x =
[[127 130 127 127 113 128 137 125]
 [124 129 117 127  99 128 121 125]
 [124 125 129 127 124 128 129 128]
 [124 129 127 127 121 128 134 128]
 [124 122 127 127 143 128 127 141]
 [132 129 134 127 123 128 127 122]
 [124 129 127 127 132 128 127 110]
 [137 129 127 127 123 128 127 136]
 [124 129 127 127 145 128 129 142]
 [124 125 128 127 123 128 127 124]
 [124 127 127 127 123 128 124 120]]
Rows and columns are numbered from 1.
Find the entry in the top-left corner.
127
Find the entry in the top-right corner.
125
Find the entry directly below the largest entry.
123
The top entry of the column that holds the smallest entry: 113
The entry at row 1, column 2: 130
Find the entry just left of 113.
127
The entry at row 3, column 1 -> 124
The entry in row 3 and column 2 -> 125
Find the entry in the bottom-left corner.
124
Find the entry at row 2, column 3.
117
The minimum: 99
Find the entry directly above the largest entry.
123
Find the entry in the bottom-right corner.
120
The entry just left of the smallest entry is 127
Find the entry just right of the largest entry.
128
Find the bottom entry of the column that holds the largest entry.
123
The entry in row 1 and column 3 is 127
The largest entry: 145
Find the entry just right of 113.
128

A =
[[107 134 143 115 103 131 129]
 [120 142 129 123 118 130 123]
 [122 134 130 124 121 130 125]
 [131 120 132 130 129 121 134]
 [135 125 128 133 130 119 132]
 [119 127 131 122 123 137 126]
 [126 125 129 127 125 129 131]
 [122 129 128 124 123 134 128]
 [147 126 115 140 149 123 126]]
Rows and columns are numbered from 1.
Which number is the bottom entry of the column that holds the largest entry? 149
Which number is the top-right entry? 129
The top entry of the column that holds the largest entry is 103
The entry at row 3, column 1 -> 122
The entry directly below the centre entry: 122
Which number is the entry in row 1 and column 2? 134
Which number is the entry in row 2 and column 1? 120
Which number is the entry at row 2, column 2? 142
The entry just right of 135: 125
The bottom-left entry -> 147
Which number is the entry in row 1 and column 3? 143
The entry just right of the smallest entry -> 131
The entry in row 1 and column 1 -> 107
The entry at row 3, column 3 is 130
Which number is the entry at row 3, column 2? 134
Which number is the entry directly above 137? 119
The entry just left of the centre entry: 128
Which number is the bottom-right entry? 126
Which number is the entry just left of the smallest entry? 115
The centre entry is 133

[[140 115 122 132]
 [146 113 134 154]
 [117 103 142 151]]
Rows and columns are numbered from 1.
The entry in row 1 and column 1 is 140
The entry at row 1, column 2 is 115
The entry just left of the smallest entry: 117
Find the entry at row 1, column 3.
A: 122
Find the entry at row 2, column 1.
A: 146

Questions about the matrix below.
1) What is the entry directly below 110?
2) What is the largest entry in the first row?
3) What is the first entry, reading row by row?
4) What is the entry in the bottom-left corner?
5) What is the smallest entry in the last row?
6) What is the entry just left of the smallest entry?
7) What is the top entry of the column that holds the largest entry?
8) What is the entry directly below 99?
[[130 110 153 129  99 137 120 137 109 119 119 129]
 [132 143 115 133 156 128 142 130 148 146 137 133]]
1) 143
2) 153
3) 130
4) 132
5) 115
6) 129
7) 99
8) 156

Questions about the matrix below. Counting starts at 1.
1) Find the entry in the bottom-left corner.
2) Find the entry in row 3 and column 2.
3) Find the entry in the top-right corner.
4) Find the entry in the top-left corner.
5) Find the entry at row 1, column 2.
6) Find the entry at row 1, column 3.
7) Find the entry in row 3 and column 1.
8) Find the entry directly above the smallest entry.
[[123 114 112 132 116 115 136 126 124 142 133 122 144]
 [125 134 142 122 140 123 120 138 124 118 145 138 123]
 [135 116 133 131 117 122 131 118 127 129 116 134 127]
 [117 136 134 121 140 130 125 142 130 130 141 121 130]
 [126 140 121 133 134 129 133 137 138 128 138 148 124]
 [129 141 124 124 137 115 122 139 111 120 136 109 122]
 [128 123 144 132 122 157 126 122 153 118 121 143 120]
 [132 115 127 135 114 131 132 109 130 131 114 126 131]
 [123 118 133 134 120 137 137 127 133 141 126 128 141]
 [129 139 114 129 134 114 131 133 107 132 132 108 132]
 [132 141 135 122 133 129 118 124 133 115 123 135 122]
 [120 133 131 124 137 135 126 134 132 128 138 122 132]]
1) 120
2) 116
3) 144
4) 123
5) 114
6) 112
7) 135
8) 133

grid =
[[117 152 121 143 115 129 130 131 122 132 137]
 [126 140 121 145 126 117 116 144 135 120 143]
 [141 120 140 123 143 141 138 129 135 133 120]
 [123 144 117 150 123 111 112 149 136 117 147]
 [130 133 124 141 131 120 120 143 138 122 138]
 [139 123 134 129 140 131 130 135 138 127 128]
 [149 111 138 127 152 130 124 141 147 122 127]
 [127 137 131 134 127 130 134 131 129 131 131]
 [144 118 142 122 146 143 137 128 135 133 120]
 [128 137 133 130 127 139 141 124 124 136 126]
 [119 148 125 139 117 131 132 128 122 133 135]
 [136 126 137 126 137 137 136 126 133 133 125]
 [131 134 134 130 131 138 135 126 128 134 127]
 [129 136 130 136 130 132 130 134 131 130 130]]
Counting starts at 1.
The entry at row 3, column 1 is 141
The entry in the bottom-left corner is 129
The entry in row 2 and column 1 is 126
Which number is the bottom-right entry?
A: 130
The entry in row 1 and column 3: 121
The entry in row 3 and column 2 -> 120
The entry in the top-right corner: 137
Which number is the entry in the top-left corner?
A: 117
Which number is the entry in row 1 and column 2?
A: 152
Which number is the entry at row 2, column 2?
A: 140
Which number is the entry at row 3, column 3?
A: 140
Which number is the entry directly above 119?
A: 128
The entry at row 2, column 3 is 121
The entry directly above 118: 137

Read these off the table that follows.
1) What is the first entry, reading row by row?
2) What is the last entry, reading row by row?
3) What is the 4th entry in reading order?
4) What is the entry in the bottom-left corner?
[[120 134 123 124 127]
 [126 106 153 138 126]]
1) 120
2) 126
3) 124
4) 126

Questions about the table below.
1) Give the entry directly above the smallest entry.
2) Give the bottom-left entry.
3) Give the largest entry in the first column.
4) Give the second largest entry.
5) Give the last entry, reading row by row.
6) Give the entry in the top-left corner.
7) Give the entry just left of the smallest entry.
[[120 112 141 138]
 [147 147 109 122]
 [141 113 121 151]
 [111 115 149 114]
 [111 110 147 112]
 [145 141 109 146]
 [140 113 110 144]
 [113 118 142 112]
 [145 137 117 144]
 [112 106 144 117]
 [109 117 143 119]
 [141 145 113 147]
 [113 112 144 113]
 [112 117 146 112]]
1) 137
2) 112
3) 147
4) 149
5) 112
6) 120
7) 112
